Each row is where one point has got to under a steady rotation. How many steps took it there?
The counts run from 0 to 116.
[-13.7,-6.9,-7.2,32.4,-24.4,-27.0,-21.7,11.1,9.9,-2.9,21.4,-63.9,-6.7,29.0,-18.8,54.6,11.1]
49
[17.7,-42.8,-34.0,19.9,-2.9,-11.9,-59.0,28.4,4.8,-35.7,28.0,-21.0,5.9,0.1,-17.7,49.4,16.0]
93
[-3.7,-16.9,-14.7,39.5,-16.8,-29.8,-32.5,12.4,17.5,-17.1,24.5,-52.4,-16.9,25.1,-15.2,57.7,14.6]
60
[-34.4,14.3,-5.1,16.8,-21.8,-50.2,-4.4,11.0,4.5,31.2,11.6,-72.9,4.5,21.4,2.2,40.6,4.5]
1
[-42.3,25.4,-10.0,28.3,-4.9,-47.2,-10.0,38.6,31.7,-1.6,5.5,-52.6,18.1,-6.1,17.2,51.0,-0.1]
3
[5.7,-14.8,-14.7,21.7,-32.1,-19.5,-39.0,1.2,-4.0,2.4,28.4,-50.5,3.8,34.1,-32.2,52.0,11.5]
64
[-31.7,20.0,-1.1,14.8,-32.1,-43.7,-12.4,8.6,3.1,29.1,14.9,-72.5,19.0,27.3,1.0,30.8,9.2]
6
[-10.3,-5.9,-27.0,31.8,-11.5,-19.7,-34.4,31.4,21.3,-25.6,31.6,-34.8,8.7,3.0,-8.8,62.0,7.8]
56
[30.3,-36.2,-39.7,0.6,-22.9,4.0,-64.9,10.1,-10.1,-11.8,28.6,-29.3,17.2,12.6,-24.8,29.3,7.9]
105
[-39.1,13.7,-10.6,29.3,-9.8,-42.3,-9.0,29.8,31.9,-6.5,4.6,-55.7,0.5,5.3,4.4,51.3,13.3]
13
[-3.5,-0.2,-29.0,12.6,-32.5,-18.4,-49.7,12.4,1.2,3.4,42.8,-47.0,25.1,16.4,-28.3,39.3,7.0]
63
[15.5,-15.2,-36.4,9.1,-26.0,3.3,-55.8,7.8,-6.6,-1.0,41.1,-33.4,23.8,20.3,-32.1,39.9,15.4]
84
[-22.8,13.2,-17.5,19.6,-30.0,-33.5,-25.1,13.8,6.7,14.8,31.6,-62.1,17.8,24.7,-18.6,44.0,11.0]
32
[-21.3,-10.1,-14.1,41.8,-20.3,-34.2,-24.8,11.9,15.1,-6.2,20.3,-58.3,-9.2,31.3,-13.2,59.5,10.6]
44
[-7.4,-4.8,-37.9,22.5,-16.2,-13.4,-43.3,25.4,8.8,-16.0,38.1,-34.6,23.6,7.9,-23.3,55.2,17.1]
62
[-29.7,28.3,-25.5,9.7,-20.1,-27.7,-28.3,30.9,21.2,15.1,23.6,-53.0,43.0,-3.0,-0.4,37.5,7.7]
15
[-28.0,19.6,-25.7,23.2,-21.6,-31.0,-29.3,35.7,21.8,-11.3,26.1,-37.9,26.3,-3.6,1.9,50.7,12.3]
30
[16.7,-31.1,-28.2,10.5,-27.6,-3.7,-53.4,-1.9,-10.0,0.6,35.5,-41.5,6.1,26.4,-31.5,35.5,10.4]
90
[29.0,-50.3,-18.5,20.8,-21.8,-0.3,-50.8,-4.8,-13.1,-15.0,16.4,-36.4,-17.9,29.5,-25.3,32.1,13.5]
112
[-15.5,3.5,-32.5,25.9,-5.7,-19.3,-38.8,35.5,17.4,-29.0,33.0,-34.3,21.6,5.7,-9.2,55.9,10.4]
51
[10.0,-25.5,-35.2,31.8,-7.0,-12.4,-42.1,20.7,13.4,-36.4,33.5,-27.8,-3.6,8.1,-15.8,53.0,16.4]
82
[-16.1,9.8,-36.6,22.4,-13.5,-21.2,-44.5,27.8,20.4,-13.1,36.8,-37.5,23.0,-0.3,-13.8,55.3,12.0]
46
[30.8,-45.9,-28.8,12.9,-25.9,8.3,-50.8,-6.2,-12.2,-4.1,24.3,-37.7,0.1,26.9,-30.7,32.1,15.0]
106
[-17.1,8.0,-7.2,34.3,-25.6,-37.5,-19.3,5.6,7.9,7.5,17.9,-65.8,-7.3,21.3,-11.8,49.2,18.4]
33
[-24.3,21.2,-12.7,13.9,-35.2,-30.6,-25.2,9.0,10.5,28.7,16.8,-66.9,28.9,17.7,-7.2,36.5,10.7]
16
[-5.1,1.6,-32.1,14.4,-35.0,-22.5,-34.4,6.2,-5.3,8.3,34.8,-53.4,24.7,35.1,-22.1,41.1,10.9]
53
[7.9,-27.8,-20.2,23.7,-33.9,-14.2,-40.4,0.1,-7.6,-6.3,36.3,-53.7,-4.5,34.7,-32.8,42.7,16.2]
80
[4.7,-31.9,-17.2,37.8,-16.2,-20.1,-32.6,13.1,9.6,-27.3,24.5,-42.8,-21.2,25.5,-23.7,63.1,14.3]
76
[-21.6,-4.2,-25.6,35.7,-6.8,-32.1,-31.2,29.0,23.5,-24.4,22.5,-41.5,1.1,5.5,-6.0,57.9,9.9]
45
[-9.9,-2.1,-17.7,18.9,-35.8,-24.2,-36.2,6.4,-0.9,10.1,26.6,-65.3,13.2,30.9,-22.3,48.3,14.2]
48
[3.3,-6.5,-39.5,25.1,-13.6,-11.6,-50.2,26.7,12.1,-23.0,39.4,-30.1,18.9,3.8,-18.1,55.8,14.3]
67
[31.5,-50.4,-32.6,13.7,-1.6,0.4,-54.7,21.2,0.4,-40.7,19.6,-19.4,-6.8,-4.8,-10.8,38.8,18.8]
114
[-28.1,6.1,-16.2,37.0,-8.2,-34.9,-13.2,28.9,25.6,-17.3,20.9,-49.0,4.3,7.8,3.6,64.1,9.7]
29
